In the rows, zero is written as 128.
One turn or mirror swaps these rows in pairs. Which row does each one swap with?
z_580: [119 152 158 120 119 131 124 114 141 134  94  93 114 140 117 138 111 108
 106 110 134 135 110 171 116 142  92 143 132 112]
z_444: [104 114 141 158 127 120 143 132 134 131 150 118 156 124 119 102  96 151
 138 134 149 152 122 167 112 112 156 127  97 135]
z_120: [ 92 153 116 121 135 117 143 131 133 129 182 132 124 127 108 122 134 139
 110 106 144 132  93 116  99 130 136 148 125 134]
z_406: [ 95 108 137 157 104 116 126 130 146  93 134 122 155 144 108 137 106 148
 101 105 116 127 146 130 136 101 142 120 105 121]
z_939: [127 167 117 117 143 145 146 113 119 135 118  84 123 137  93 129 129  99
 104 110 114 141 120 124 140 108 102 116 140 125]
z_346: [114 147 119 161 137 138 139 102 122 129 125  88 125 132 115 133 135  91
 132 115 134 121 118 160 115 117 194 145 125 116]
z_228: [113 119 152 137 142 123 140 158 130 130  79 112 158 129 121 130 124 139
 124 114 127 134 143 182 126 124  80 125 122 114]
z_493: [123 155 144 136 149 152 132 112 127 154 150 106 177 130 122 122 113 117
 130 134 128 155 116 118 103 109 111 106 127 134]
z_198: [121 140 144 140 135 105 165 141 119 133 103 119 135 120  98 125 168 134
 125  99 119 107 140 143 115  85 123 174 114 105]
z_591: [112 172 106 124 138 120 128 149 127 131 116  83 106 141 120 134 126 117
 116 116 125 135 125 181 123 136  98 133 132 107]
z_434: [ 83 137 125 138 123 156 110 125 144  99 137  79 142 153 102 123 117 131
 121 130 148 128 121 164 145 120 140 102 123 119]
z_465: [120 136 142 147 149 137 172 119 104 116 161 111 135 117 158 122 137 150
 143 124 127 123 123 157 150 112 153 146 115 109]
z_769: [109 136  90 171 137 124 130 157 126 131 109 145 137 138 112 137 129 114
 152 130 125 119 113 162 128 149 110 144 128  97]
z_95: [114 120 118 170 138 116 137 167 128 125  94 131 148 145 117 127 131 153
 160  93 127 134 102 143 116  93 140 137 133 134]
z_569: [106 143 117 143 136 131 132 155 133 119 100 176 168 137 111 142 135 147
 147 133 133 116 123 133 109 107 138 144 130  98]
z_902: [112 117 154 129 145 131 130 102 133 116 106 116 130 130 112 115 127 154
 142 117 122 129  93 170 129  71 108 125 118 101]
z_21: [110 121 121 149 129 129 135 128 130 122 112 184 153 138 116 126 136 140
 135 114 132 121 112 172 134 126 180 140 123 131]
z_131: [142 145 106 119 134  98 155 145 123 154  97 126 145 128 116 112 141 141
 132 116 119 138 125 124 104 112 118 125  97 110]
z_941: [ 66 135 123 138 127 123 128 124 126 123 134 107 154 159  98 141 142 127
 133 156 134 115 132 160 119 131 138 182 111 140]
z_937: [101 145 157 112 148 134 134 107 105  98 154 129 130 122 119 143  92 119
 146 113 108 135 108 135 153 101 129 133 150 131]
z_628: [ 94 158 120 137 137 145 126 113 143 133 156  90 205 133 117 132 116 109
 129 113 138 135 123 135 124 129 128 141 146 128]
z_5: [118 103 186 104 117 132 137 116 124 127 124 122 168 129 108 140 129 142
 131 108 134 127 137 128 125 160 128 144 125 105]
z_703: [ 99 172 110 131 133 125 129 165 137 132 104  95 143 140 111 141 137  87
 132 120 134 126 129 154 106 106 105 137 128 162]
z_655: [110 115 149 108 141 123 136 127 144 115 164 104 172 130 118 119 136  85
 113 103 116 132 139 141 138 106  85 136 122 121]
z_193: [108 128 172 138 130 123 124 127 125 129 155  98 142 129 117 136 119 118
 116 103 121 125 143 145 134 105  64 144 126 114]
z_641: [ 95 157 113 158 161 138 131 142 133 136 143  85 184 151  93 114 130 111
 137 129 145 135 115 159 106 120 128 140 131 134]
z_23: [121 166 117 136 147 119 120 131 129 129 110 116 187 132 113 122 104 141
 148 102 119 126 120 160 145 111 144 123 156 100]
z_736: [115 115 151 144 148 141 142 124 121 131 158 120 167 128 145 140 114 100
 147  94 123 151 117 107 116 124 121 148 152 143]
z_413: [112 138 128 120 142 131 144 132 127 139  96  77 104 132 121 130 140  76
 143  98 136 128 117 149 123 128 171 140 128 127]
z_531: [ 81  87 135 113 115 133 121 114 132  99 119 135 110 138 115 139 105 117
 131 105 122 123 115 151 147 137 121 130 114 149]
z_949: [127 131 133  99 145 122 162 131 115 152 116 141 111 114 145 139 167 108
 147 111 123 120 118 135 113 107 122 162 122 120]
z_170: [ 93  94 151 142 104 146 103 111 145  97 133 135 142 136 113 149 112 125
 106 104 134 119 124 158 130 135 153 118 110 133]
z_894: [108 115 119  83 127 132 153 121 130 110 127 133 131 110 126 140 172 125
  96 113 108 123 139 135 123 134 112 141 112 136]
z_392: [102 129 121 100 134 140 138 138 134 130 161 130 203 133 120 134 127 125
 127 116 132 123 134 133 117  93 148 145 122 156]
z_758: [122 119 106 158 133 146 161 121  89 126 136  96 116 129 113 105 134 151
 121 108 124 134 100 158 132 123 136 123 109 108]
z_13: [105 143 176 140 130 130 131 179 143 120 156 114 144 142 117 135 137 159
 110 103 136 119 105 153 132 144 146 135 123 126]
z_972: [102 145 146 119 124 139 124 148 138 117 119 106 110 135 109 127 121 135
 134  98 141 131  97 136 130 120  64 122 131 128]
z_487: [115 124 136 108 133 127 148 102 129 140 127 142 149 134 123 134 139 110
 113 124 118 121 134 162 119 142 197 155 120 110]
z_904: [124 141 114 130 140  96 159 149 138 121  97 122 152 145  97 111 141 119
 126  95 114 116 122 173 133  93 120 160 118  93]
z_146: [118 145 145 115 130 127 139 142 137 132 114 112 153 141 122 119 129 151
 114  66 118 115 112 146 117 107 190 139 118 122]
z_353: [116 151 133 162 139 101 140 121 128 137 147  94 145 133 124 135 123  94
 122 111 111 134 151 131 117 109 180 149 130 100]
z_219: [ 98 124 143 144 136 118 120 132 138 115 159 161 144 135 117 137 123 120
 134  88 124 124 121 150 138 121  73 138 135 107]
z_748: [ 83 135 130 127 142 138 104 115 123 104 179 110 142 141 149 133 104 124
 142 104 123 114 123 144 149  99 142 142 135 117]
z_482: [110 135 122 151 142 127 126 132 128 129 104 159  96 138 114 134 128 136
 131 116 128 121 121 171 110  96 177 141 125 121]
z_327: [140 144 146 127 138 136 152 114 132 154 127 114 127 138 148 151  92 119
 141  90 122 147 128 108 116 114 121 138 111 129]
z_484: [ 76 109 129 138 128 131 104 114 121 119 158 114 134 139 154 141 111 143
 149 138 145 128 128 160 137 123 157 138 125 134]
z_391: [106 120 118  98 130 117 125 155 139 121 110 172 121 126 116 142 138 114
 119 116 129 126 163 162 113 107 120 142 122 118]
z_424: [112 154 131 123 121 127 150  78 122 126  77 102 172 128 111 126 128 126
 123 127 118 133 102 141 128 141 140 139 129 136]
z_55: [125 134 133 131 150 156 163 117 123 120 121 115 132 126 132 131 104 123
 103 122 111 146 129 119 159 150 127 103 139 138]
z_161: [114 108 154 129 112 127 165 116 131 113  98 145 134 111 133 152 174 114
 124 110 124 111 113 145 108 120 131 168 125 117]
z_183: [124 128 151 136 127 120 113 129 160 160 134 115 109 123 126 137 134  89
 105  91 129 140 133 134  83 128 140 134 134 113]
z_614: [111 148 139 153 137 174 127 122 130 127 155  90 163 141 129 127 122  92
 126 112 157 145 112 143 138 127 146 105 140 138]
z_616: [126 109 125 134 131 157 160 128 135 141 136 110 165 109 118 114 148 103
 116 111 129 147 123 119 103 146 112 113 103 148]
z_665: [102 103 143 132 131 140 119 168 119 129 165 131 133 125 124 140 150 113
 111 100 140 122 126 146 109 161 141 141 130 101]
z_262: [ 96 143 124 145 142 118 117 152 154 111 120 140 112 128 109 143 142 143
 165 100 128 115 124 102 122 100 128 134 122 131]
z_551: [131 130 115 130 135 126 129 137 123 132 121 118 135 125 168 149 133 151
 124  98 147 130 114 142 134 113 133 101 120  77]
z_971: [103 116  95 157 113 145 142 103 136 102 114 126 100 138 117 141 129 132
 118 108 126 117 115 126 136  88 117 139 118 109]
z_678: [ 72 128 129 122 123 124  98 136 144 121 114 116 167 136 138 148 136 104
 144 152 153 124 139 167 106 123 128 143 121 140]
z_705: [102 142 116 119 132 124 124 146 129 116 157 126 152 130 120 138 123 107
 136 128 135 131 134  98 124 136  75 134 130 105]
z_829: [114 135 140 130 126 147 148 146 149 141  84 109 112 156 108 140 165 124
 126 127 164 116 127 139  97 110 122 127 107 116]
z_367: [118 101 131 130 145 136 142 113 125 122 108 157 207 129 128 137 135 138
 125 114 119 125 135 152 131 139 134 137 123 108]
z_623: [109 130 155 128 140 133 138  74 130 133 135 143 105 135 116 131 132 111
 134 141 128 128 126 134 121 142  91 135 134 115]
z_779: [105 106 122 138 137 151 156 122 110 102 149 113 135 121 125 106 100 122
 135 128 111 150  99 152 159 128 146 117 118 130]
z_366: [ 96 135 108 136 156 124 140 186 142 129 119 141 113 137 121 135 136 120
 127 140 137 127 144 155 120 126 158 134 127 145]
z_362: [114 129 147 158 135 135 138 138 128 122 137 112 177 129 116 158 142 117
 131 127 133 115 104 113 153 143 170 144 139  94]
z_124: [ 97 136 124 143 143 121 136 131 108 137 133  76 133 150  97 124 144 138
 171 148 148 121 125 156 123 100 133 154 110 115]
z_606: [102 141 154 162 122 126 124 123 137 130 130  77 116 137 117 130 128 109
 131 117 138 137  94 173 113 113  86 128 132 134]
z_787: [105 123 104 134 130 113 128 124 142 138 103 144 199 129 124 130 134 156
 139 115 123 122 131 168 125 110 157 138 117 120]
z_645: [115 142 157 104 140 128 138 179 126 126 104 114 137 135 115 149 132 128
 137  97 135 129 119 152 112  79 173 129 120 136]
z_234: [ 94 132 143  98 124 155 142 117 139 102 132 111 140 114 115 134 141  89
 117 115 137 129 113 150 142 118 103 102 119 163]
z_745: [113 126 163 131 130 134 130  98 129 127  87  83 174 121 128 125 139 136
 127 117 126 140 149 155 131 152 139 122 122 107]
z_106: [ 96 115 124 110 130 130 138 109 137 109 108 123 112 115 122 138 187 109
 126 139 132 109 127 147 117  99 122 158 112 135]
z_107: [107 117 138 128 138 134 137 195 136 126 126 122 142 133 119 132 136  99
 126 114 127 133 106 154 130 146 185 137 126 114]
z_320: [109 144 149 131 121 136 143 123 128 133 106  90 150 135 117 133 134 146
 118  96 139 127 102 128 121 148 197 141 137 126]
z_62: [ 95 136 134 128 161 130 171 127 114 130 136 110 154 120  98 131 162  99
 123 138 112 120 129 132 122 123 101 175 136 143]
z_459: [136 146 123 143 146 130 178 142 129 152 117 104 147 134 117 121 168 113
 127  77 135 129 117 139 108  83 127 138 107 116]
z_244: [117 162 121 114 134 112 150 140 127 135  86 143 121 131 120 143 133  93
 137 117 127 117 108 196 132 125 142 143 128 119]
z_964: [111 130 160 134 135 181 126 110 132 117 148 105 129 135 125 151 116 100
 100 103 138 137 120 115 130 117 137 112 139 136]
z_247: [103 134 176 105 146 146 140 135 143 133 140 116 148 138 111 150 146  93
 122 112 143 119 101 134  97 102 132 178 138 100]
z_35: [120 132 126 112 127 123 145 101 123 113  89 154 156 106 133 139 128 110
 126 110  96 127 139 141 136 130 100 130 133 142]

z_949 is swapped with z_972
z_580 is swapped with z_106
z_641 is swapped with z_367
z_434 is swapped with z_487
z_748 is swapped with z_146
z_606 is swapped with z_161
z_484 is swapped with z_320
z_616 is swapped with z_769
z_551 is swapped with z_120
z_35 is swapped with z_703
z_391 is swapped with z_939
z_937 is swapped with z_645
z_228 is swapped with z_62

